In the rows, zero is written as 128.
These are runs of 7 systems, one row a step. Runs of the same system follow the same rule from any start.
K636, seq 1, 9 rows:
[[103 134 122 109 114 118 142 153 120 103 147 123 138  95 123 175 119 125
  134 141]
 [117 127 149 155 133 158 125 129  92 164 121 136 125 116 134 134 160 114
  125 150]
 [143 114 106 131 141 115 113 123 117 136 106 128 111 137 159  81 117 129
  107 100]
 [129 124 111 114 135 110 131 102 169 101 129 139 132 129 134 152 109 160
  153 109]
 [112 167 132 115 124 148 116 145 118 138 128 122 150 126  81 159 138 120
  148 135]
 [131 120 151 153 120 141 147 149 109 150 127 119 140 142 115  82 134 113
  100 136]
 [150 114 122 128 136 100 139 116 153  98 134 131  89 141 157 119 111 128
   95 130]
 [114 124 110 108 118 124 118 130 128  96 140 148 129  95 126 182 128 133
  153 124]
 [110 140 140 138 139 170 106 143  92 174 128 130 157 122 120 127 144 125
  142 139]]
K76, seq 2, 9 rows:
[[142 142  74  93 152 109  88  97 160 120 121 135 117 149 139 124  80 154
  144  87]
 [ 90 157 144 117 135 123 151 144 149 145 128  94 178 122  97 151 122 166
  158 117]
 [136 160 176 159 121 142 154 123 131 143 119 116 116 162  93 124 166  99
  102 168]
 [160  93 119 135  88 122 147 135 127 100 142 152 102 129 111  91 109  96
   96 118]
 [127 100 115 110 137 137 104 146 139 109 178 146 122  90 156 157 103 150
  142 129]
 [ 95 155 128 112 151 139  93 154  86 141 110 101 156 109 159 139 156 133
  141 142]
 [131 132 127 152 125 125 142  80 118 155  79 128 131 157 155  91 142 119
  122 127]
 [145 129 101 119 112 100 149  94 162 122 125 142  90 142  98 143  91 132
  123  94]
 [122 133 144 121 134 144 119 171 147 121 157 129 137 106  71 164 130 150
  152 110]]
K637, seq 3, 9 rows:
[[131 161 145 135 106 107 158 124 155 140 114  73  96 146 109 104 134 115
  106 118]
 [138 109 141 140  70 126 154 118 167  76 144 136 124 110 106 132 146 110
  147 127]
 [147 127 128 117 119 172  76 141 135 124 184 143 114 114 124 133 120 108
  137 152]
 [112 116 138 135 139 140 114 155 109 167 153  89 124 100 188  94 127 135
  114 135]
 [125 123 114 139 116 105 139  72 153 134  94 105  99 120 182 116 144 138
  141 107]
 [126 136  90 115  82 142 112  99 144 130 125 142 126 110  85 140 119 122
  180  83]
 [135 144 155 137 132 174 103 159 146 179 171 114 132 132  80 109 120 139
  141 121]
 [130 144 163 137 116 116 141 148 154 127 134  59 115 136 157  78 148 120
   99 145]
 [129 108 118 133  61 112 158  80 163  78 132 126 116 110 166 132 138 105
  146 138]]
K489, seq 4:
[[124 174 121 128 126 133 131  96 103 157 106 132 110 160 111 150 127  93
  107 158]
 [136  96 134 150 132 121 161 167  95 141 121 149 115 120  86 114 121 123
   91 102]
 [152 131 135 113 172 114  99 154 159  76 143 139 122 145 126 134 129 150
  117 132]
 [100 142 104  95 125 120 120 124 109  87 108 134 189 125 149 148 126 130
  155 148]
 [116 132 134 154 142 138 154  89  89 175 105 150 128 145 145 140 128 115
  106 161]
 [144 121 117 134 147 101 140 152 108 144 105 126  76 136 100 114 116 122
   77  88]
 [145 118 130 119 164 114 113 154 158  74 121 153 142 134  94 141 139 163
  143  97]
 [113 165 119  96 141 142 101 124 115 102 122 136 197 152 130 145 126 124
  151 173]
 [105 127 138 147 122 120 187 112  78 166 107 134 144 142 144 128 114 106
   90 165]]
K366, seq 5 (9 x 20):
[[145 152 137 125 190 103  93 107 197 128 123  99  57 132 163 155 151 177
  130 102]
 [102 147 101  99  74 127 113 129 132  78  86 103 198 111 109 109 159 121
  197  97]
 [127 158 153 144 107 178 149  86 129 177 167 152 152 170  98 139 102  95
  127 194]
 [134 123 135 135 124 101 161 175 106 170 134  90  65 122 105  97  98 113
   55  96]
 [155  79 150 146 129 109 129 139 181  46 138 144  96  98 145 137 176 149
  137 110]
 [122 151  84  79 113 159  46 114 120  88 142 127 169 123 168 124 125 103
  171 158]
 [ 83 129 141 148 119 157 166 107  89 224 142 113 167 118 159 116 101 135
  132 151]
 [142 142 141 158 139  90 168  99 152 168  92 106  31 138 113 138 146 129
   89  93]
 [162 107 105 119  93 125  98 140 176  50 124 150 120 111  73 114 148 129
  171  67]]
K125, seq 6, 9 rows:
[[108  71 120 134 169 131 112 153  85 141 146 140 129  71 223 132 123 158
  119 133]
 [111 135 106 137 174 121 100  68 120 157  66 127 132 132 202 124 160 159
  158 110]
 [124 154  82 114 112 120 128  83 125 148  69 138 155 157  84 109 109 133
  164  70]
 [142 155 144 130 121 135 152 140 168 148 148 133 128 156  24 142 102 141
  135 100]
 [133 145 179 129 124 124 145 197 143  88 154  95 124 131  83 130 154 115
   97 155]
 [138 106 147 135 101 127 142 135 122  70 151 135 130 126 176 119 146  91
   98 192]
 [122 110  88 110 133 133 109 105  89 139 146 153 111 110 192 144  90 113
  113 151]
 [111 107 111 143 170 139 113 120  97 188 108 145 115  99 150 140 126 165
  140  86]
 [135 145 130 139 160 118 110 111 150 131  74 119 136 151 115 103 159 158
  149  84]]
K125, seq 7:
[[102  95  87 114  63 159 132 124  64 132 141 156 207 108 152  91  85  94
  149 143]
 [130 139 138 151 170 137 142  92 147 235 159 118  64 137 147 146  82 161
  103 122]
 [123 117 119 131 128  91 121 170 118  98  64  95  95  85 112 123 191 142
  135  52]
 [159 130 131 130 104 159  95  81 189  67 139 164 169 160 112 118 147 124
  186 145]
 [ 97 176 114  78 111 145 123 157 109 163 176  87 175 141 110 120  58 113
  120 161]
 [111 102 180 183 111 121 205 138 118 187 136 103  79  91 138 135 146 126
   89 130]
 [166 121 104 128 128 110  76 116 138  73  94 137  45 116 150 129 180 102
  116 105]
 [132  98  90  97 117 161  73 131 133  88 160 168 203 111 137 113  98 146
  190 114]
 [ 87 177 155 122 153 150 139 121 140 215 157  73 170 146 150 129  95 161
  139 156]]
K191, seq 8:
[[107 135  84 106  66 156  95 113 148 150 142 113 123  66  90 150 121 136
  211  60]
 [122 151 172 149 108 192  90 167 152 194 163  69 146 108  95  78 161 141
  173 112]
 [136 138 169 146  59 120 165 116 189 114 140  41 130 145 162  36 146 105
  120 146]
 [127 122  96 109   8 122 154  80 180  79 171 111 104  89 137 143 102  83
  162 133]
 [111 127 107 111  70 193  69 172 109 176 197 103  91  40 102 149 124 103
  172 105]
 [122 117 168 158 119 162  91 166 141 189 149  35 109  83 194  36 174 144
  137 105]
 [127 136 114 120  50  95 144  54 216  90 113  47 133 123 209  59 135 129
  174 109]
 [101 153  78  97   4 164 128  79 160 134 161 116 140  74  75 162  94  99
  221  97]
 [124 146 172 157  78 214  91 195 126 231 198  66  93  72  61  99 148 112
  153 106]]
K76, seq 9:
[[136  47 136 160 130 140 107 147 113  95 144 157  94  54 201 131 177 138
  134 121]
 [122 154  63  78 146 137  30 104 110 105 104 126 141 121 188 132 132 122
  168 125]
 [ 85 156 109 125 130 131 145  86 116 205  93 103 185 143 138 110  98 161
  168  99]
 [138 169 160 155 140  99 181  95 167 172 103 101  64 168  83 144 133 132
   94 115]
 [160 108 143 137  84 119 144 165 168  60 136 139 104 119  44 120 149 112
  128  91]
 [142 121 145 109 119 180  77 162 152  95 210 138 169 121 127 120 117 125
  153 173]
 [ 89 135 133 117 121 139 132 157  66 165 145  86 159 112 195 101 113 108
   98 180]
 [122  98 119 167 119 105 159  69 107 159  85 135  67 104 196 131 155 117
  108 115]
 [149 132  68 106 130 115  81  98 151 109  97 154  76 113  93 162 125 139
  165  52]]
K191, seq 10, 9 rows:
[[145 162 114 103 121 117 112 124 170 111 136 108 123 158  96 113 101 129
  132 111]
 [110 109 147 134 100 137 157 157 124 109 150 129 165 103 107 136 133 129
  140 138]
 [133 151 142 129 124 150 110 125 123 144 147 114 101 135 143 127 138  98
  111 167]
 [127 101 109 131 110 109 143 132 113 125 119 122 108 108 151 102 118 119
  107 102]
 [128 125 114 119 136 131 106 108 157 123 144 134 115 109 148 152 122 152
  160 113]
 [109 152 121 115 125 142 105 148 111 139 116 106 162 119 114 117 140 131
  151 114]
 [129 128 153 156 114 143 153 105 143 156 130 119 132 143 129 103 137 124
  126 138]
 [141 140 120 118  99 112 143 120 155 110 134 115 101 138 108 125 111 113
  116 119]
 [125 110 128 124 110 141 122 153 129 107 155 141 130  94 115 146 134 126
  144 124]]
K637, seq 11 (9 x 20):
[[166 143 142 142 144 150  89 134 158 143 140 129  70 139  89 121 148 124
  123 111]
 [124 118 135 113 107 127 120 171 141  91 143  86 168 111 149  72 136 133
  137 120]
 [124 141 130 126 107 133 136  71 168 132 156 117 128 138 181 137 114 124
  146 170]
 [111 132 107 129  87 142 129 126  95 171 136 120  84  86 114 151 122  96
  127 114]
 [151  95 144 166 143 147 114 136 145 157 131 137  96 110 120  98 153 152
  136  81]
 [138 151 114  96 126 119  88 132 174  91 127  85 145 141 146  82 126 142
  152 105]
 [ 98 149 134 121  80 145 151  98 153 140 158 101 170 119 145 136 109 125
  165 160]
 [131 142 140 154  93 154 140 110 114 188 145 119  60 115 107 144 133  85
  108 141]
 [153  80 135 155 115 125 122 161 140 118 129 124  82  93 123  85 153 131
  118  75]]
K489, seq 12:
[[119  93 118 143 174 103 131 149 101 141  82 134 142 110 146 102 139 173
  127  68]
 [145 175 120 112 171 115  98  95 171 111  93 126 139 187 114 123 129 151
  142 118]
 [104 155 115 114 101 127 163 122 106 131 103 142 183 151  63 143 106 111
  140 131]
 [136 129 171 155 146 138 167 149 108 147 148 151 113 153  91 147 127 109
   72 174]
 [140 106 119 110 139  93 131 181 106  63 127 132 110 119 134 122 125 115
   76 127]
 [129 103 107 116 167 118 105 113 129  75 117 177 151 122 172 159 134 156
  151 134]
 [102 165  96 109 162 133 102 106  78 169  94 132 148 140 152 151 116 130
  133 139]
 [122 128 143 158 156 109 174 131  98 177  80 127 124 151 107 109 132 140
   92 104]
 [165 141 129 122 151  97 129 139 162  83 104 144 103 171  71 124 128 131
  100 104]]
K636, seq 13 (9 x 20):
[[101 140 133 135 125 123 144 100 132 156 102  94 150 120 164 121 145 146
  152 126]
 [141 154 111 131 100 126 123  86 148 138  98 119  97 148 103 116 138 109
  140 106]
 [143 119 125 124  99 143 123 145 160 121 163 130 121 117  82 113 107 130
  143  98]
 [126 139 163 124 135 142 120 163 153 122 173  96 137 123 134 125 135 137
  127 157]
 [115 134 133 126  98 120 143 125 117 107 119 100 134 120 175 114 148 100
  116 162]
 [132 117 102 135  91 134 131  80 126 146 130 143  92 113 149 134 117 105
  133 127]
 [124 125 112 126 129 148  96 137 137 167 147 119 100  92 119 130 120 149
  155  84]
 [123 137 151 130 138 139 113 140 161 126 127  92 155 126 143  98 157 156
  158 116]
 [132 159 123 112  92 118 134  99 156  97 120 100 148 158 139 102 128 104
  134 152]]
K366, seq 14:
[[134 105 141 121 125 138 114 128 145  60 142 128 217 149 198  67 133 131
  142 179]
 [ 89 149  91  99 111 105 166  74 102 158 138 119 131 131 186 163  61 110
  109 171]
 [114 101 122 165 124 130 159 130  80 195 105 155  52  70  91 179 146 127
  119  71]
 [182 128 145 150 177 154  52 146 168 117 111 143  94 140  97  96 184 152
  149  77]
 [121 156 123  81 124 124 107 135 177  72 140  88 235 167 145  71 102 153
  167 141]
 [ 76 163 140 116  83 116 212 101 105 147 146 112 162 136 128 186  89  98
  108 206]
 [143  98 129 169 112 124 161 143  61 174 111 162  24  98  89 153 146  79
   62 108]
 [192  67 125 147 177 137  55 159 170  86 141 166  86 114 138  79 153 166
  136  60]
 [103 164 109  63 151 131  65 129 179  74 146  85 227 138 190 116 111 174
  194 150]]

Which system made each of these runs?
seq 15 (2 x 20):
[[173  94  98 115  98 134 110 131 146 100 192 163  57 115 118 132  74  95
   95 125]
 [ 92 103 142 117 153 152 103 185 122 138 188 116 141  54 165 170 129 170
  157 129]]
  K636
seq 16, 2 rows:
[[127 150 126 133  64 140 143 121 123 123 137 136  62  97  60 196 150  70
  126 132]
 [165  71 159 169 135 176  96 187 115 127 163 162 113  99 107  84 160 125
  122 114]]
  K637
seq 17 (2 x 20):
[[151 120 119 143 155 111 120 125 122 132  87 135  98 148 126  93 141 131
  104  90]
 [143 117 110 110 140 111 124 123 166  72 132 159 144 140 115 141 107 151
  144 110]]
  K636
seq 18, 2 rows:
[[142 149 173 165  88 162 144  81 159 150 139  96 128 162 160  74 163  92
  124 185]
 [141 124  82 104  58 104 130 114 146 114 147  93  66 108 150  96  84  91
  108 104]]
  K636
seq 19, 2 rows:
[[128 104 120 131 117 171  95 136 106 142 166 151 138 100 145 127 127 118
  144 142]
 [111 133 123 124 151 130 115 128 119 170 132  94 134 122 184 100 114 149
  125 126]]
  K636
seq 20 (2 x 20):
[[124 171 166 154  91 160 164 133 124 157 122 135 131 151  13 160 158  92
  136 145]
 [159  99 169 142 106 148 144 203 108  99 174 138 129 134  87  84 124  88
   70 165]]
  K489
seq 21 (2 x 20):
[[123 110 138 158 170 108 157 108 147 147 102 161  82 104 107 196 151 177
  139  82]
 [140 164 125 112 162 139  70 154 117  81  79 142 159 156  80 128 180 123
  148 122]]
  K125
seq 22, 2 rows:
[[129 157 123 112 142 161 100 109 130 166 187 133 113 142 150 155  85 112
  114 185]
 [ 99 111 137 149 128 114 156 159  77 176 108  94  89  81 152 127 150 125
   94 109]]
  K637
seq 23, 2 rows:
[[123 145 152 127  94 161 139 141 126  93 162 153 155 124  77 178 146  95
  141 183]
 [140 122 140 139 125 155 113 167  73 159 152 129  97 126 130 100 124  80
   69 161]]
  K191
seq 24 (2 x 20):
[[110 111 147 143 106 151 110 126 172 159 177  84  91  54 172 148 155 159
  176 107]
 [121 157 122 126  89 162  65 112 135 148 111  68 118  99 165  86 190 106
  178 116]]
  K125
seq 25 (2 x 20):
[[155  78 102 102 114 123 123 166 169  73 186 157 162 121 102  85  58 157
  136  85]
 [ 87 161 150  92 159 138 106 167 129 114 180  96 151  98 167 200 130 142
  132 198]]
  K366
seq 26 (2 x 20):
[[122 114 136 154  99 115 160 129 110 145  99 110 100 112 127 107 154 110
  109 106]
 [162 115 120 135 116 136 112  99 175 101 143 154  93 134 122 121 129 128
  140 113]]
  K366
seq 27:
[[152  88 148 135 128 139 119 162 159  57 169 165 120  99 107 156 153 139
  139 130]
 [109 145 129 100 150 160  78 161  91 115 156 123 185 126 167 133 128 117
  132 190]]
  K636
seq 28 (2 x 20):
[[138 159 141 143 109 169  74 126 168 187 122  63 107 118 114  62 166 138
  174  75]
 [133 143 142 131  49 135 149 103 205 130 152  52 145 135 133  44 119 120
  160 111]]
  K637
seq 29:
[[159 157 120 113 158 127  97 141 112  94  99 155 136 190  85 109 131 102
   96 142]
 [116 111 117 111 146 107 166 149 104  96 130 168 188 147 110 141  77 143
  109 141]]
  K489
seq 30 (2 x 20):
[[ 95 143 110 124 158 144 123 109  93 209 126 130 152 127 148 140  91 154
  140 125]
 [127 135 143 159 147 107 159 124 124 175  73 110  98 136  99 113 155 145
  113  76]]
  K125
seq 31 (2 x 20):
[[116 162  99  80 177 114  86 162 108  93 104 138 156 139  98 169 124 146
  140 114]
 [115 117 161 161 165 152 148 132  83 155 103 163 184 149 124 125 152 138
  123 156]]
  K191
seq 32:
[[109 115  95  92 136 106 134 141 119  99 138 137 179 122 147 131  75 153
  135 122]
 [106 153 144 138 158 124 146  99 122 154 112 128 120 135 146 183 148 137
  123 161]]
  K489
